The rows below fall into families. The same turns and mirrors carry the whole set onto itself and the rows of a family onto each other. For each named row, which other rows are in its family? Write them in the order they are listed.
These 30 rows form 5 families of 6 rows each.
rivol: [ -6   4  28 -30  25  24 -40 -22  -1  49]
degi: [  3  12  25 -57  20  10 -11 -41   6  34]
muson: [ 19  -3  46 -42   6  11 -14 -17   7  -8]
mome: [-14 -28  45 -24 -14   5 -39   0   0  18]
gar: [-15   3  23 -46  12  10 -26 -32   0  57]
zit: [  1   6  28 -39  27  18 -37 -47  -3  41]
Sopi: [-12 -25  35 -56  -4 -12 -14 -29  12  -3]
bopeb: [-19 -14  28 -29  13  11 -50 -36  -6  50]
Faru: [-24 -16  33 -31  -7  -7 -22 -19   2 -15]
Sala: [-34   1  23 -19   1  10 -37 -18 -10  40]
rop: [ -5   5  32 -40   7   2  -9 -31   3 -18]
Kuf: [-24 -22  32 -24   7  12 -51 -10   0  43]
niv: [-29 -34  32 -45 -12 -12 -29 -20   7  19]
Teb: [ 14  -4  38 -47  24  11 -18 -28  13 -10]
zufe: [-23 -38  38 -28  -2   0 -45  -8   7  10]
tipaz: [  6  10  36 -28  10  26 -31 -13  -5  45]
Vopes: [-38 -18  29 -21 -11  -2 -36 -14  -5  14]
lin: [  4 -19  39 -48  14  -1 -25 -45   8 -13]
rim: [-27 -35  33 -29  -1  -2 -52 -29  -2  27]
Pido: [  2 -23  48 -34  -9   3 -25  -6   6  -8]
nel: [  4  -3  31 -62  12  -1  -5 -39  11   4]
mer: [-31 -20  25 -40  -4  -1 -35 -21   1  49]
Fiv: [ 21  14  40 -39  15  24 -17 -21   2  19]
fizo: [-11 -11  38 -21  -4  16 -42  -3  -5  45]
tizul: [ 13  12  31 -42  33  23 -23 -31   6  23]
ture: [ -1  24  25 -38  20  15 -10 -36  -2   8]
zeni: [-15  22  21 -28  16  19 -24 -30  -8  37]
Botem: [-15 -38  39 -38   0  -8 -39 -34   5  -4]
nez: [ 13   3  33 -48  28  12 -23 -52   4  10]
zasi: [ -5 -29  42 -40   7  -1 -28 -17  13 -16]

The rest of the family of zufe: rivol, Kuf, Teb, tizul, zasi
The rest of the family of rop: Faru, Sala, Vopes, ture, zeni
The rest of the family of degi: gar, Sopi, niv, nel, mer

The rows below fall into families. The same turns and mirrors carry the whole set onto itself and the rows of a family onto each other. For each named row, which other rows are in its family? Write them in the order they are listed.
These 20 rows form 5 families of 4 rows each.
numef: [ -2   3 -11 -19  -8  -4  21  15  21  -8  -1   3 -15   9  49 -20  11   0
  28  -2 -12  14   4 -12 -27  42  25]
Sef: [  3 -30 -17   0 -19   6   0 -11  -5  17 -28   5   0   4  25  -7  17  -6
  32  18   3 -32  21  11 -24   6  41]
rivid: [ -1   9 -10 -19   1   5  25  14  24 -12   0  -4 -14  18  35 -24  16   9
  25  -4  -7   8   2   9 -25  41  35]
sakif: [  2 -33   2 -27 -38 -22 -33  -7  -8  -7   7   1  -7 -12 -21  -1  16  -9
  -1  -4  11  -4 -14  10   1   1  41]
taru: [  5  10 -14 -23  -8  -4  27  15  24 -14   9 -13 -14   4  39 -26   9   2
  21 -11  -5   5  11  -2 -19  40  43]
viga: [ 14  10 -19 -27 -21 -16  15   2  -7 -30  28  -1  12 -24   7 -23  29  11
 -20  -1 -10  16 -15  15 -25  15  14]
motif: [  7 -30 -18  -2 -10  10  -1 -12   4  23 -27   6  -5   0  30  -8  17  -3
  21  29  15 -17  27   5 -20  11  29]
misir: [  3 -29   4 -30 -30 -18 -29  -4 -18  -8  17  17  -2 -22 -22   8  24 -10
   7   5  13 -10   2   4 -14  -5  36]
kezi: [  8   9  -5 -21  -7 -10  21  17  22 -16   2  -4 -21   5  40 -24  -3   5
  32  -2  -6   1  10 -10 -23  38  33]
gorul: [  3 -21 -15   8 -10  -1  -6  -7  -2  23 -28  12  -2  -1  28  -2  15  -6
  16  22  11 -29  26  14 -14   5  33]
Zotam: [  4 -33   8 -19 -32 -18 -35  -3 -13  -7   2  10 -13 -14 -26   1  20 -14
   4   1  12 -14  -9  -1  -6   7  31]
Sib: [ -5 -29 -18  10 -21   9  -1  -3   6  14 -23   0   1   8  14  -1  15  -9
  27  28  11 -20  29  -4 -17   8  31]
tibek: [  7  23 -17 -21 -27 -29   3  -9  -9 -19  31   7  13 -18  -1 -16  29  15
 -18   4 -14   1 -12  17 -22  29  13]
Vevu: [ -1 -28  -4 -31 -28 -16 -34  -8  -4   3  13   3  -6  -9 -25   1  23 -12
   3   4   6 -16 -16   2  -8 -10  34]
Fakuv: [  2   3  -1 -14 -10 -14  31  13  24 -17  -1   2 -13   5  40 -20  12   6
  28  -9  -8  10  18   2 -29  42  34]
Dusuv: [ 13  10 -16 -22 -26 -20   7  -6  -2 -20  32   1  10 -17  10 -21  32  17
 -25   7 -21   6 -11   8 -27  25   4]
lemor: [  8  17 -13 -22 -20 -30   8   4   6 -22  30   1   6 -19  -5 -22  33  11
 -19   7 -11  12  -7  13 -22  19   0]
gor: [ -7 -20  -2 -19 -39 -23 -36 -10  -6  -6  15  11   0  -9 -17   9  18 -14
  -6   0  15  -7  -7   6 -11  -7  42]
Meki: [  3 -22 -11   8 -15  12  -6   4 -10  13 -23  10  -9   7  18  -6   8  -7
  28  27   7 -28  24  15 -15   4  30]
Pase: [  6  22 -20 -24 -28 -28  10  -5  -7 -19  27   7   3 -23   4 -26  35  -4
 -13  -8 -12   9 -18  14 -31  23  10]

The rest of the family of Sib: rivid, misir, Pase
The rest of the family of lemor: Sef, Vevu, Fakuv
The rest of the family of Zotam: taru, motif, tibek

